Some points, one per row:
  7|-26| 12|-34| 47|-40|  5|-62| 68| -9| 17|-17|-48|  2|  3| 25| -3|-14| -2| 55|-30|-73|-18| -7| 45|-42|-72| 31|-25| 36| 69| 41
 18| 15| 11|-14| 35|  4|  1|-73| 23|  1| 33|  4|-61| 18| 46| 41|-48|  0|-15| 59| -7|-55|-29| 14| 38|-22|-53| -8|  9| 27| 19| 78
 25|  4| 43|-28|-18| -3| 17| 48|  0|  5|-18|  7| 12|-35|  5|-35| 24|-17| 16|-47| 36|  4| 36| 13|-20| 26| -2|  0|-35|-84| 32|-46
  3| 91|  1|-42| 28|  4| -7|-39|-10|  4| 44| 18|-27|-16| 28| 41|-16|-25|-49| 60| 27|-49|-54|  3| 25|-19|-47|-34|  1| 32|-13| 54
-37| 23| 14| -6| -9|-38|  5| 77|-20|-13|-19| -5|  7|-41|-12| -5| 36|-21| 21| -9| 42| 24|-15|-28|-54|  3| -5|-20|  6|  1| -1|-52
 19| 13| 13|-17| 35|  2|  0|-72| 20| -2| 32|  8|-63| 20| 48| 42|-48|  1|-16| 61| -6|-56|-27| 14| 37|-22|-52| -8|  5| 25| 20| 79
  5|108|-26|-17|-24| 37| 24| -1|-15| 43| -5| 56| 40| 46| 21| -1|-23|-38| -6| -3| -1| 45| -3|-17| 12|-12| 70|-35| -5| 29|-34| -4
  -5|   4| -15|  63| -10| -18| -23|-104|  25|  -9|   9|  10| -15|  68|  21|  29| -62|  38|  11|  13| -59|  -6| -53|   1|  48| -22|   2|   0|  -6|  70|  -5|  42
-23| 11|-14| 32|-48|-21| 31| 46|-26|  1|-29| 11| 27| 22|-59|-12| 40| 21| 14|-42| 29|  4|-27|-50|-48| 54| -7|-26|  8|  6|-63| -9
 35| 36|  9|-90|  6| 66| 48| 70| 23| 49|  4| 16|-11|-54|  7| -6| 26|-58|-21|-14| 17|-22| 70| -6|  4| 19|-22|-14| 15|-69| 56| 15
 -3|  1| -5|-35|  6| 54| -1| 81|-12| 40|-23|-11| 17|-48| 15|-30|  7|-33| 16|-37| 20| 39| 67| 27|-19| 33| 15|-24| 33|-51| 31|-65
 16| -3|-12| 40| 16|  4| -9|-66| -4| -5| 17|  8|-29| 60| 23| 23|-64| 44| 39|  4|-58| 40|-33| 14| 11|  3| 48| 28|  3| 64|-38| 53
 10|  8|  7| 57|-28| -8| 26|-35| -2|  1|-17| 36|-24| 72| 11| 19|-53| 33| 34|-23|-42| 14|-18|-32| -2|  3| 39| -9| 10|  8|-28| 40
 18| 14| 13|-15| 36|  1|  0|-71| 20|  0| 33|  6|-63| 19| 47| 41|-47| -1|-18| 61| -6|-54|-27| 13| 37|-21|-51| -8|  5| 28| 20| 76
  0|  2|  5| 37|-45|  3| 17| 34|  3|  3|-16| 11|  5|-13|-51|  1| 14| 24| 13|-82|-36|  6|  2|-40|-13| 38|  7| -5| 13|-40|  0| -2
-33|-56| 11| -4| 11|-43|-31|-67| 34|-10|-12|-44|-23| 10|  6|  0| -9| -9| 34| 44|-22|-14|-20| 21| 26| -3|-48|  6|-26| 52| 44|-32
 24|  1| 40|-31|-17| -2| 19| 46|  1|  5|-16|  8| 10|-38|  4|-35| 22|-16| 15|-44| 37|  5| 40| 14|-20| 25|  2|  1|-36|-81| 29|-47
  -5|   6| -13|  60| -10| -17| -21|-107|  25| -11|  11|  11| -17|  68|  22|  27| -64|  36|  10|  14| -60|  -6| -54|   3|  47| -21|   2|  -2|  -4|  68|  -7|  41
 20| -2|-14| 39| 19|  3|-11|-63| -6| -4| 18|  9|-25| 60| 22| 22|-62| 45| 40|  2|-56| 42|-32| 13| 10|  3| 51| 30|  4| 61|-38| 53
  8|  9|  6| 55|-29| -8| 24|-33| -2|  1|-15| 34|-24| 70|  9| 18|-51| 30| 34|-23|-42| 16|-18|-32| -3|  4| 42| -7| 13|  6|-29| 38
 -1|  2|  6| 40|-45|  2| 21| 34|  2|  2|-17| 10|  4|-12|-51|  3| 10| 23| 12|-82|-35|  6|  3|-38|-12| 37|  8| -6| 14|-39|  3| -4
  4|-26| 11|-31| 45|-40|  4|-62| 68|-12| 20|-20|-51|  2|  2| 24| -3|-15| -2| 55|-30|-72|-18| -7| 42|-40|-73| 29|-26| 36| 68| 36
  9|  9|  7| 57|-28| -8| 27|-35| -5| -1|-19| 34|-21| 72|  9| 18|-52| 31| 33|-22|-44| 13|-19|-34| -2|  5| 43| -8| 12|  9|-28| 41
 19|-21| 32|-35| 25|-29| 50|  7| 42|  0| -9|  8|-58|  4| -9| 16|  6|-21| 23| 17|-12|-50| 15|-46| -5|-16|-33| 26|-11|-26| 46| 34
  4|-56|-12|-35| 35|-19| -2| 54|-17|-26|-29|  4| 15|-32|  5|-55| 23| 25| 24|-38| 98| 19| 24| 43|  2| 15|-17| 15|-22|-82|  2|-44
  1|  2|  4| 38|-47|  4| 19| 35|  1|  5|-16|  7|  2|-11|-51|  1| 14| 23| 12|-79|-39|  7|  0|-43|-15| 34| 10| -7| 13|-38|  2| -3
  5|  5|-57| 16| 70| 11|-52|-39|-27|-28| 27| 19|-14| -8| 11| 17|-58| 63|  9|-31|-29| 67|-47| 45| 53|-26| 48| 35| 16| 27|-37| 37
 -9|-68|-68| 15| 52| -3|-41| 16|-18|-34|  3|-19|  5|-24|-37|-17|  1| 76| 23|-48| 10| 46|-28| 39| 19| 22| -1| 42| 21| 15|-35| 13
  -8| -51| -44| -37|  72|  -4| -28|   6|   7| -29|  21| -24| -31| -63|  -9|   3|  19|  33| -35|   9|  58| -49| -25|  36|  46|  -2|-102|   5|  23| -19|  17|  38
 30|107| 18| 24|-34| 23| -2| -5|-39| 41| -7| -2| 81| 62| 58| -4| 15|-29|-12| 44|-56| -1|-11| -5| 12|-43| 97| 11|-15| 27|-58| 14
 26|  2| 42|-31|-17| -4| 22| 46| -1|  6|-19|  8| 13|-35|  4|-36| 21|-17| 16|-44| 38|  5| 39| 14|-19| 24|  3|  2|-33|-83| 33|-45
 24|  1| 43|-32|-18| -3| 19| 48|  0|  4|-17|  7| 12|-37|  2|-34| 21|-14| 17|-46| 36|  4| 38| 15|-22| 27|  1|  1|-34|-83| 32|-45
-35|-63|-72| 38| 25|-24|-50|-29| 11|-38| -3|-16| 15|-13|-35|-11|  3| 69|-10|-36|  2| -2|-50| 26| 58| -2|-46|  9| 13| 24| -8|  2
  6|-46| 21| -2| -9| 27| 12|  0| 20| 15|  8|-32| 24|  1| 29|-24| 23|-48|-17| 50|-19|-11| 90|  1| -6|-54| 47| 29|-25| 10| 43|-36
  5|-58|-13|-34| 35|-18| -5| 52|-19|-26|-30|  6| 17|-36|  1|-56| 24| 25| 24|-37| 98| 20| 23| 42|  2| 12|-17| 17|-20|-81|  1|-43
-40|-16|-23|  3| -3|-21|-34| 15|-29| -5| -2|-54| 13|-26|-15| -5| 36|  5|-17| 29| 72| -3|-38| 30|-28| 47|-74|-30| 21| 43|-38|-34
   2| -61|   0| -14|  17| -15|  15| -22|  31|  -6|  11| -31| -46|   5|  -3|  10|  16|  14|  -4|  43|  26| -75|  -9|   8|   7|  25|-102|   0|  13|  16|  17|  56
 19| -1|-12| 38| 15|  2| -9|-64| -5| -3| 15| 12|-28| 60| 23| 22|-64| 43| 39|  0|-57| 42|-33| 15|  8|  3| 48| 28|  6| 61|-37| 55
  9| -9|-15| 19|  1| 13|-16|  4|  1|  0| 16|-18|  1|-25|-37|  5|  2| 35| 15|-57|-51| 32|-14|  8| -1| 34| 17| 29|  5| 11| -6| 13
 -6| 51|  1|-57| 43|-38| -3|-31| 34| -7| 25| -8|-15|-34|-16| 26| 27|-39|-32| 55|  2|-64|-45|-18| 27|-43|-70|  5|-29| 42| 35| 13
 -8| 87|  0| 33|-34| -4| 18| -3|-33|  6| -4| 46| 13| 37| -8| 20|-20|  7|  6|-23| -8| 22|-43|-45|-16|  9| 46|-34|  4| 14|-63| 16
-11|-69|-69| 15| 52| -3|-40| 13|-20|-31|  3|-19|  3|-23|-35|-14|  4| 76| 19|-49|  8| 48|-27| 33| 19| 19| -1| 40| 22| 17|-37| 14
 17|  8| -4|-29|  4| 47| 14|  5| -9| 41|-17|  7|-16| 36| 69| -8|-50|-35| 20| 31| 26| 52| 49| 39| -5|  8| 36|-15| 24|  0|  6|-12
  -4|   3| -16|  62| -10| -18| -19|-105|  25|  -9|   9|  10| -17|  70|  22|  26| -65|  35|   9|  13| -60|  -3| -53|   4|  48| -19|   1|  -1|  -6|  72|  -6|  44
 -6| 88| -4| 32|-33| -4| 18| -1|-37|  3| -5| 44| 12| 37| -8| 21|-20|  5|  3|-22|-10| 23|-46|-43|-15|  8| 41|-32|  7| 17|-65| 16
-11| 28| 14|-29|-13| 29|  5| 31|-13| 20| 20|-19| 59|-30| 11|-23| 53|-77|-46| 49| 13| -8| 62|-12|-20|-51| 48|  0|-30| 16|  6|-60
 24|  1| 40|-31|-21| -1| 20| 45|  2|  6|-17|  8| 12|-37|  4|-34| 23|-17| 16|-44| 37|  3| 38| 13|-21| 26|  2|  3|-34|-82| 34|-44
 -8|-39| 23| 69|-10| 18|-44|-81|-19|-23| 54|-43|-12|  9| 56| 25|-24| 19|-44| 73|-20|-40| -1| 30| 12|-39|  7| -5|  2| 50|-11| 30
  -2| -60|   0| -14|  17| -15|  16| -23|  27|  -3|  12| -31| -45|   4|  -1|   9|  15|  15|  -4|  42|  27| -75|  -7|   6|   5|  25|-101|   1|  11|  15|  19|  54
-25|-93|-13| 29|  1|-22|-25|-17|  4|-11|-13|-65|-25|  7|  4| -8|  6| 29| 14| 27| 39|-12|-12| 42|-12| 44|-79| -4| 24| 36| -5|-12
 29|109| 16| 23|-36| 24| -1| -6|-39| 39| -8|  0| 80| 62| 56|  0| 15|-27|-13| 45|-53| -2|-10| -3| 14|-42| 98|  8|-15| 27|-60| 14
 12| 32|  6| 26|-52|  7| 13| 43|-30| 35|-33|-38| 96| 48| 10|-35| 75|-16| -3| 27|-20|-24|  7|-11|-21|  4| 48| 18|-10| 17|-61| -8
 28|  1| 43|-31|-18| -2| 17| 44|  1|  4|-18|  7| 12|-38|  3|-36| 25|-17| 18|-43| 39|  3| 39| 14|-19| 25|  3|  1|-35|-82| 34|-45
Here are 24 more points, each followed by its number:
 -1| 10| 27|-11|-30| 10|-16|  4| 20|-24| -4| 79| 36|  8|-42|  1|-16|  3|  2|-29|-73| 29|  8|-33|-27|-16| 58|-11|  0|-46| 30|-19 0
-20|  3|-20| 50|-25|-11|-15|-33| 30|-12| -2|-22|  9|-12|-27|  9|  5| 15|-13|-50|-54|-10|-32| -2| 49| -1|-36| -1| -6|  6|  8| 22 1
  20|   2|  26| 101| -24| -32| -44|-109|  -1| -12|   9| -48|  19|  85|  58|  24| -23|  47|   1|  60|-113| -53| -65|  17|  50| -56|  34|  40| -16|  66| -32|  60 2
 32|-22| 42|-37|  2| 22| 60|-10| 26| 27| 38| -1|  6| 11|  6| -1| 37|-52|-21| 60|-45|-84| 80|-64| 18|-58|  5| 19|-34| -3| 66| 34 3
-16|-36|-13| 45|  2|-63|-19|-98| 71|-18| -7|-18| -5| 53|-22|  9|-20| 19| 23|  9|-83|-20|-44|-18| 52|-41|-20| 33|-37| 80| 44|  5 4
 -8| 86| -1| 34|-34| -3| 18| -4|-36|  4| -6| 47| 13| 37|-11| 20|-19|  5|  2|-23| -7| 22|-45|-42|-16|  7| 44|-33|  6| 18|-64| 14 5
 -2|-19| 16|  3|-20| 14|  3| 77|-29|  6|-17|-27|-19|-59|-23| -2| 22|  2|  3|-50| 28| 21| 24|  7|-43| 56|-21|-16| 37|-63|  5|-32 6
 16|-27| -4|  3| 43| 15|-28|-26|-32| -1| 17|-30|-47| 12| 50| 18|-56| 23| 31| 36|  5| 57|-11| 59|-19| 22| 20| 21| 27| 36|-32| 23 7
  4|111|-25|-17|-23| 37| 24| -1|-14| 44| -4| 56| 44| 44| 22|  0|-27|-40| -5|  1| -2| 45| -2|-16| 10|-11| 70|-33| -3| 31|-34| -4 8
  5|-60| -5| 77| -6|-26|-30| 39|-42|-33|-34|-51| 41|  4| -9|-22| 54| 76|  7|-26|-31|-23|-24|  2| 11| -9| 22| 48| 20|-43|-56| 20 9
 -8| 28| 14|-27|-12| 29|  4| 32|-11| 21| 21|-20| 57|-29| 10|-21| 55|-74|-46| 49| 16| -6| 59|-11|-20|-49| 50|  2|-30| 20|  6|-59 10
-21| 80|-25| 37|-13|-15|-28|-72|-10| -6| 21| 23| 19| 33|  1| 29|-32| 12|-20| 15|-24|  0|-79| -9| 30|-16|  5|-28|-10| 77|-41| 16 11
 -1|  1|  5| 38|-45|  1| 20| 33|  3|  2|-17|  9|  6|-12|-52|  3| 15| 23|  9|-80|-38|  7|  1|-42|-13| 36|  9| -5| 11|-39|  1| -4 12
  1| 53|-11|-20| 37| 17|-37|  9|-66|  4| 28|-21|-16|-18| 31| 21|-22| -2|  1| 36| 40| 61|-36| 44|-36| 23| 24| -5| 24| 44|-67| -1 13
  3|-30| -6|-43| 17|  3| 18| 13| 37| 32|-35|-16| -3| 18| 26|-25| -7|-49| 34| 25|  0| 34| 59| 19|  1|-12| 10| 23| -6|  8| 53|-53 14
-10| 28| 11|-26|-12| 29|  5| 32|-11| 17| 20|-20| 61|-30|  8|-21| 55|-75|-48| 51| 15| -6| 61|-12|-18|-50| 49|  1|-30| 18|  9|-57 15
   0| -61|   1| -15|  17| -15|  13| -21|  29|  -5|  10| -32| -49|   3|   0|  10|  15|  14|  -6|  44|  28| -76|  -9|   6|   5|  27|-101|  -2|  11|  18|  19|  55 16
 -9|-63|-33|-31| 54|-28|-50|-17|  9|-33| -2|-17| 23|-36| 16|-49| 12| 30|  0|  1| 80| -3|-13| 78| 51|-12|-57| 20|-34|-19| 25|-40 17
 35| 25| 19|-81| -9| 40| 28| 49| 26| 42|-17| 18| 44|-24| 34|-56| 18|-62|  8|-24| 43| 26| 84| 42|  8| 11| 25|  0|-45|-71| 60|-64 18
 -9| 27| 14|-26|-12| 29|  3| 32|-11| 21| 21|-19| 59|-31|  9|-20| 56|-77|-45| 50| 15| -6| 62| -9|-17|-49| 50|  1|-29| 16|  9|-59 19
 -7|-73| 47| 46|-18|-14|  6| -1| -2|-20| 10|-43|-10| -6|  0| -2| 28| -5| -6| 29|-23|-35| 46|-25|-31|-35| 20| 30|-13| -4| 13|-14 20
-41|-13|-25|  3| -5|-23|-35| 17|-31| -5| -4|-56| 12|-26|-16| -3| 37|  4|-17| 30| 72| -4|-37| 31|-29| 46|-73|-26| 20| 44|-38|-34 21
  2|  2|  5| 40|-46|  2| 18| 33|  2|  3|-18|  9|  5|-15|-49|  3| 16| 22| 11|-81|-35|  8|  0|-37|-14| 37|  7| -9| 13|-39|  3| -2 22
 31|-32| 12|-52| 73|-20| 15|-24| 36| -6| 22|-19|-61| -8|  6| 20| -3| -5| 28| 45|-27|-26|  3|  1|  5|-19|-24| 64|-15| 26| 37| 49 23
Which of these numbered points is nearest to each point below, ignoring the 3 directions in which the first points spread most? Its number follows each.
 31|-16| 36|-45| 11| 35| 51| -5| 49| 21| 32|  5|  0|  0| 26| -6| 32|-65|-34| 62|-30|-80| 90|-37| 14|-69| 21| 30|-36| -9| 65| 32 > 3
  1| 13| 27|-13|-28|  7|-17|  4| 19|-22| -3| 78| 35|  7|-42|  4|-16|  3|  0|-28|-72| 28|  5|-31|-25|-17| 60|-10|  0|-46| 32|-21 > 0
 -4|-20| 17|  5|-19| 13|  1| 72|-27|  6|-18|-31|-19|-58|-22| -2| 21|  2|  3|-50| 24| 22| 23|  7|-42| 56|-22|-16| 35|-62|  7|-34 > 6
-14| -4|-15| 43|-24| -9|-27|-34| 28| -7| 10|-16| 10|-16|-39|  6|  2| 26|-15|-45|-53|-16|-34| -2| 36|  9|-30| -5| -1| 21| 26| -1 > 1
  5|-59| -9| 75| -6|-30|-28| 37|-42|-31|-33|-51| 41|  3|-12|-21| 55| 75|  7|-28|-32|-27|-24|  0| 10| -9| 23| 49| 16|-42|-59| 17 > 9
 26| 10| 32|-37| -2| 21| 42| 66| -2| 12|  6|  4|-40|-62|-26| 14| 31|-11|-16|-36| 18|-42| 27|-30|-21| 36|-42|-14| 24|-82| 27| 32 > 22
  4|-49| 23| -3|-11| 25| 11|  0| 21| 13|  5|-29| 22|  4| 28|-24| 26|-50|-16| 49|-19|-13| 90| -1| -4|-52| 43| 27|-25| 12| 41|-36 > 20
-15| -2|-16| 44|-26| -8|-27|-35| 27| -7| 10|-17| 13|-17|-37|  9|  4| 30|-16|-44|-55|-15|-34| -1| 36| 11|-30| -5| -3| 22| 21|  0 > 1
-19| -2|-19| 49|-18| -8|-27|-50| 23| -8| 12|-18|  1|-11|-32|  5| -7| 24|-19|-39|-57|-20|-44|  1| 43| 14|-18| -3| -6| 28| 15|  9 > 1
-13| -4|-13| 43|-27| -9|-29|-37| 27| -7| 10|-15| 14|-16|-37| 10|  3| 31|-15|-45|-54|-14|-35|  0| 34|  9|-30| -3| -4| 20| 24|  0 > 1
  0|  1|  7| 37|-48|  3| 18| 32|  0|  3|-17|  9|  5|-13|-48|  0| 13| 24| 12|-83|-37|  7|  2|-39|-14| 37| 13| -6| 14|-38|  3| -2 > 22
 31|-32| 12|-53| 68|-20| 16|-23| 35| -5| 24|-19|-62| -6|  2| 18| -4| -9| 27| 43|-27|-23|  2|  2|  4|-21|-26| 61|-14| 26| 39| 47 > 23
 -4|-20| 17|  2|-21| 14|  1| 75|-27|  3|-18|-33|-18|-59|-23| -2| 21|  4|  3|-51| 24| 20| 26|  6|-43| 54|-21|-16| 40|-62|  5|-33 > 6
 29|-32| 14|-54| 70|-23| 14|-21| 40| -7| 23|-19|-63| -8|  2| 19| -4| -6| 27| 40|-29|-23|  1|  3|  5|-19|-25| 60|-14| 28| 36| 47 > 23
 -4| 86| -1| 32|-33| -3| 17| -3|-36|  4| -5| 46| 12| 35| -7| 21|-20|  5|  1|-25| -9| 22|-44|-41|-15|  8| 44|-33|  6| 17|-61| 15 > 5
 14|-26| -2|  3| 42| 14|-28|-27|-35|  1| 16|-31|-51| 13| 53| 18|-54| 21| 31| 34|  6| 56| -9| 58|-20| 19| 20| 23| 26| 38|-31| 23 > 7
 -1| 53| -9|-21| 39| 17|-39| 11|-67|  4| 28|-18|-15|-22| 32| 20|-23| -3| -2| 38| 40| 64|-36| 50|-35| 24| 23| -3| 22| 47|-68| -1 > 13
  2|  1|  6| 38|-47|  3| 19| 34|  3|  2|-19|  7|  5|-16|-51|  1| 12| 22|  8|-81|-37|  5|  1|-39|-11| 35|  9| -9| 12|-40|  2|  0 > 22
 -9| 30| 14|-26|-13| 27|  3| 33|-11| 20| 21|-20| 56|-29| 10|-20| 56|-74|-49| 50| 17| -7| 59|-11|-19|-49| 53|  2|-30| 17|  9|-59 > 10
  1|  4|  7| 38|-43|  3| 20| 34|  3|  2|-16| 10|  3|-14|-52|  0| 13| 21| 10|-82|-36|  7|  2|-40|-14| 36|  9|-10| 12|-42|  4| -4 > 22
-12|-68|-67| 16| 54| -5|-40| 12|-17|-33|  2|-20|  4|-24|-36|-14|  5| 75| 18|-51|  7| 49|-30| 35| 23| 20| -3| 42| 21| 15|-35| 15 > 10
 33|  3| 11|-86| 34| 12| 57|  7| 64| 39| -9| 17|-27| 13| 23| -6|  3|-66| 13| 39| -7|-29| 59|-16| 22|-32| -9| 24|-20|-10| 75| 17 > 23
-18|-36|-14| 45|  2|-62|-17|-97| 71|-18| -4|-15| -7| 53|-21| 11|-19| 20| 25|  8|-84|-21|-44|-16| 53|-42|-18| 34|-38| 80| 42|  0 > 4
 20| 78| 19| 38|-28| 19|  5|-15| -5|  7|  4| 46|-12| -1| -2| 32|-48| 10|  0|-66|-70| 25|-17|-31| 20|-12| 58|-14|  9|-31|  2| 19 > 22
-19| 82|-23| 37|-15|-16|-30|-73| -7| -5| 23| 21| 20| 34|  3| 30|-30| 11|-23| 15|-26|  1|-79| -7| 35|-20|  5|-28|-10| 75|-43| 18 > 11
  1| 54|-12|-19| 37| 16|-35|  9|-68|  3| 28|-17|-14|-20| 34| 18|-26| -2| -1| 36| 40| 65|-35| 48|-35| 25| 25| -4| 24| 44|-68| -3 > 13
  4|-31| -6|-44| 19|  2| 17| 14| 35| 31|-32|-18| -6| 19| 26|-26| -7|-51| 34| 24|  2| 37| 57| 17|  1|-16| 13| 21| -5|  8| 51|-50 > 14
 -8| 29| 15|-28|-14| 29|  3| 33|-11| 21| 22|-20| 58|-30| 10|-20| 52|-72|-48| 51| 15| -6| 61|-10|-20|-52| 51|  2|-28| 16|  8|-59 > 10
-39|-15|-24|  2| -4|-23|-33| 19|-28| -6| -1|-56| 14|-24|-14| -5| 38|  3|-19| 32| 73| -4|-37| 32|-27| 46|-75|-30| 20| 43|-38|-38 > 21
 11| 24|-18|-12|-35| 45| 27| 34| 22| 44|-18| 21| 36| -6|-19|-20|  9|-22|  1|-61|-32| 26| 46|-12| 14| 19| 32| -9|  5|-23| 31|-22 > 22
-40|-36|  5| 43|-32|  3|-40|  1|-44|-22| 43|-71| 39|-38|-12| -5| 68|  6|-67| 53| 50|-51| -7| 14|-37| 11|-40|-25|  1| 47|-46|-18 > 21
 -1|-23| 17|  4|-19| 15|  0| 75|-29|  8|-17|-31|-17|-58|-21| -3| 21|  4|  4|-50| 25| 20| 24|  6|-42| 55|-21|-15| 35|-65|  5|-32 > 6
 -5|-22| 17|  3|-20| 14|  3| 72|-29|  7|-17|-32|-17|-59|-18| -1| 22|  1|  2|-50| 24| 20| 25|  6|-42| 55|-21|-15| 36|-62|  4|-35 > 6
  4|-44|-13|-48| 12|  1|  5|  2| 42| 37|-35|-22| -9| 26| 31|-19| -2|-56| 28| 27|  2| 37| 59| 12| -2|-18| 26| 25| -1| 24| 35|-33 > 14
 -4|-21| 18|  2|-19| 13|  2| 73|-29|  7|-20|-30|-19|-59|-23|  0| 22|  2|  3|-49| 26| 21| 23|  7|-42| 55|-23|-13| 38|-65|  5|-34 > 6
 43| 74| 51|-30| -2| 15|  6| -4| -7| 10|  5| 44| -7|-21| 53| -6|-41|-30|  7|-28|  4| 23| 21| 20| 15|-22| 52| -6|-42|-74| 33|-23 > 18
 21|-21| 31|-36| 27|-30| 50|  7| 39|  2| -8|  8|-61|  5|-11| 17|  7|-20| 24| 19|-12|-48| 15|-44| -5|-16|-35| 27|-10|-28| 45| 35 > 23
 -6|-20| 17|  3|-19| 14|  2| 70|-30|  5|-15|-30|-19|-59|-21| -2| 22| -1|  2|-52| 26| 20| 26|  8|-40| 56|-22|-16| 37|-64|  2|-33 > 6
 -2| 53| -8|-21| 38| 16|-37|  8|-67|  3| 27|-20|-15|-20| 29| 21|-26| -2| -2| 34| 40| 63|-37| 46|-36| 23| 22| -2| 23| 45|-68|  1 > 13
-24|-11| -2| -4|-24| -8| 12| 88|-57|  6|-28|-31|  8|-22|-25|-14| 48| -4|  7| -9| 89| 20| -3| -5|-77| 73|-38|-35| 32|-17|-60|-37 > 21
  2| 10| 28|-11|-28|  8|-16|  4| 19|-20| -2| 78| 37|  7|-39|  3|-19|  5|  1|-26|-73| 28|  8|-34|-24|-17| 58| -9|  1|-46| 30|-20 > 0
 -6|-14| 14|  2|-15| 14|-16| 59|-26| -5|-21|-35|-19|-52|-19|  5| 33|  3| -5|-44| 24| 32| 28|  9|-34| 60|-25|-12| 23|-66| -3|-23 > 6
  5|-50| 14| 27| 12|-21|-62|  9|-25|-55|-16| 19| 75| 27| -4|-19| 25| 56| -3| 24|-64| -3|-19|  9|  0|-61| 72| 50|  4|-46|-23|  2 > 9
  5|-57|-11|-35| 34|-18| -4| 54|-15|-21|-29|  9| 14|-35|  8|-56| 23| 24| 20|-38| 97| 20| 25| 42|  1| 12|-18| 15|-18|-81|  3|-43 > 17
  1| 51| -9|-23| 36| 16|-35|  8|-68|  4| 26|-17|-16|-18| 30| 21|-24| -2|  1| 38| 40| 65|-37| 47|-34| 24| 23| -6| 22| 44|-68| -1 > 13
   0| -62|   1| -14|  17| -15|  16| -22|  29|  -4|  12| -28| -46|   5|  -1|   9|  14|  15|  -6|  42|  29| -74|  -9|   5|   5|  25|-102|  -2|  12|  16|  20|  55 > 16
 -5| 89| -2| 32|-31| -5| 18| -1|-36|  4| -3| 47| 10| 38|-11| 22|-21|  5|  2|-22| -7| 24|-43|-43|-17|  7| 46|-31|  5| 13|-62| 18 > 5
  5|-26| 12|-29| 47|-42|  4|-62| 68| -9| 17|-21|-51|  2|  3| 26| -3|-14| -3| 55|-31|-72|-19| -6| 45|-40|-75| 30|-25| 34| 68| 39 > 12
 -6| 87| -2| 31|-34| -7| 19|  0|-35|  5| -4| 46| 14| 38| -9| 20|-22|  4|  1|-22| -6| 24|-44|-42|-16|  9| 45|-35|  6| 16|-64| 16 > 5
  6|-27| 12|-31| 46|-41|  6|-63| 68|-12| 18|-18|-51|  3|  3| 26| -2|-14| -1| 54|-30|-73|-21|-11| 43|-43|-72| 29|-26| 37| 67| 38 > 12
  8|-42|-13| 22| 29|-41| -6|-55| 43|-15|  1|-15|-15| 43|-22|  5|-19| 29| 52| -2|-81| 26|-23| -8| 15|-19| 27| 69|-27| 68| 13| 15 > 23
 24| 12| 32|-38|  0| 22| 43| 64| -1| 11|  6|  3|-42|-62|-25| 17| 31|-13|-16|-36| 16|-43| 24|-29|-23| 36|-44|-12| 25|-83| 28| 32 > 22
 -6| 87| -1| 31|-33| -6| 16| -5|-36|  5| -7| 46| 11| 37| -9| 18|-21|  4|  2|-22| -3| 22|-47|-44|-17|  8| 44|-30|  6| 15|-64| 14 > 5
 -5| 87| -3| 34|-33| -4| 15| -1|-35|  6| -4| 45| 13| 36| -9| 21|-23|  5|  3|-22| -6| 22|-44|-42|-16|  9| 46|-35|  5| 17|-63| 15 > 5
-39|-35|  5| 42|-31|  1|-40|  2|-44|-23| 41|-70| 42|-39|-12| -6| 69|  5|-68| 54| 50|-53| -9| 14|-32| 10|-41|-25|  2| 47|-48|-19 > 21
 -9| 26| 13|-27|-11| 29|  3| 33|-12| 20| 20|-23| 59|-31|  9|-20| 54|-76|-48| 48| 12| -5| 61|-11|-18|-51| 49|  0|-30| 17| 10|-60 > 19
  1| 12| 27|-11|-29|  8|-15|  5| 18|-23| -4| 78| 35|  7|-42|  3|-19|  2|  1|-28|-70| 29|  7|-32|-26|-18| 61| -9|  3|-46| 31|-19 > 0
  1| 12| 27|-13|-28|  9|-16|  4| 22|-22| -5| 78| 36|  8|-42|  5|-16|  3|  1|-26|-71| 31|  3|-31|-24|-15| 57| -9|  0|-45| 31|-19 > 0
  0| 16| 13|-10|-21| -4|-14| 11| 23|-10|-15| 77| 22|  9|-37| 12| -4| -8| -3|-29|-66| 43|-10|-31|-18|  2| 56|-22|-22|-34| 33|-33 > 0
  5|110|-22|-18|-25| 37| 24|  0|-12| 42| -5| 57| 42| 47| 22| -2|-26|-39| -5| -2| -2| 45| -1|-17| 11|-11| 68|-35| -4| 32|-33| -4 > 8
-38|-85|-60|  5| 52|-14|-69| 10|-21|-36| -4|-55| -8|-59| -8|-14| 12| 49|-14| -6| 66| 14|-28| 71| 27| 16|-77|  3| 35|  1| -4|-29 > 19
  7|110|-24|-18|-23| 40| 25| -1|-11| 44| -6| 57| 42| 46| 23|  1|-26|-42| -6| -3| -4| 43| -3|-17| 10|-11| 69|-35| -5| 28|-33| -6 > 8
-39|  1|  4| 42| 15|-37|-48|-48|-10|-33| 43|-63| 35|-45| -2|  8| 46|-22|-70| 57|-17|-59| -4|  6| 31|-60|-17| 14|-43| 66| -6|-30 > 15
-19| 80|-23| 38|-13|-18|-30|-74| -8| -7| 20| 19| 20| 35|  2| 30|-34| 11|-23| 15|-23|  1|-78| -7| 34|-21|  7|-28| -9| 76|-40| 19 > 11
  5|-27| 12|-32| 45|-43|  3|-63| 66|-11| 18|-16|-50|  3|  2| 23| -5|-14| -4| 55|-29|-71|-18| -8| 43|-42|-73| 31|-24| 35| 69| 37 > 12
-12| 29| 12|-29|-14| 28|  4| 33|-10| 19| 20|-22| 57|-33| 10|-21| 55|-73|-47| 49| 13| -8| 61|-10|-19|-50| 49|  2|-30| 18|  5|-60 > 10
-21| 82|-23| 37|-11|-17|-30|-73| -7| -5| 22| 22| 19| 32|  4| 28|-28| 10|-20| 13|-26|  1|-81| -4| 35|-18|  5|-29| -9| 77|-41| 18 > 11
-14| 16|  2| 35|-52|  6| 33| 41| -8|  0|-37|  4|  4| -9|-64|  1|  9| 15|  9|-76|-31|  6|  8|-37|-14| 21| 17| -1| 10|-43|  6| -9 > 12
 41| 77| 53|-30| -3| 15|  6| -4| -8|  9|  7| 44| -3|-23| 52| -4|-39|-32|  5|-28|  1| 22| 21| 20| 12|-21| 53| -4|-40|-72| 33|-23 > 18
  -7|  30|  29| -14|  17| -16| -10| -44|  18| -24|  70| -24|  13| -49| -13|  26|  57| -39| -82|  81| -16|-113| -14| -37|  22| -77| -34|   9| -48|  46|  24|  31 > 15
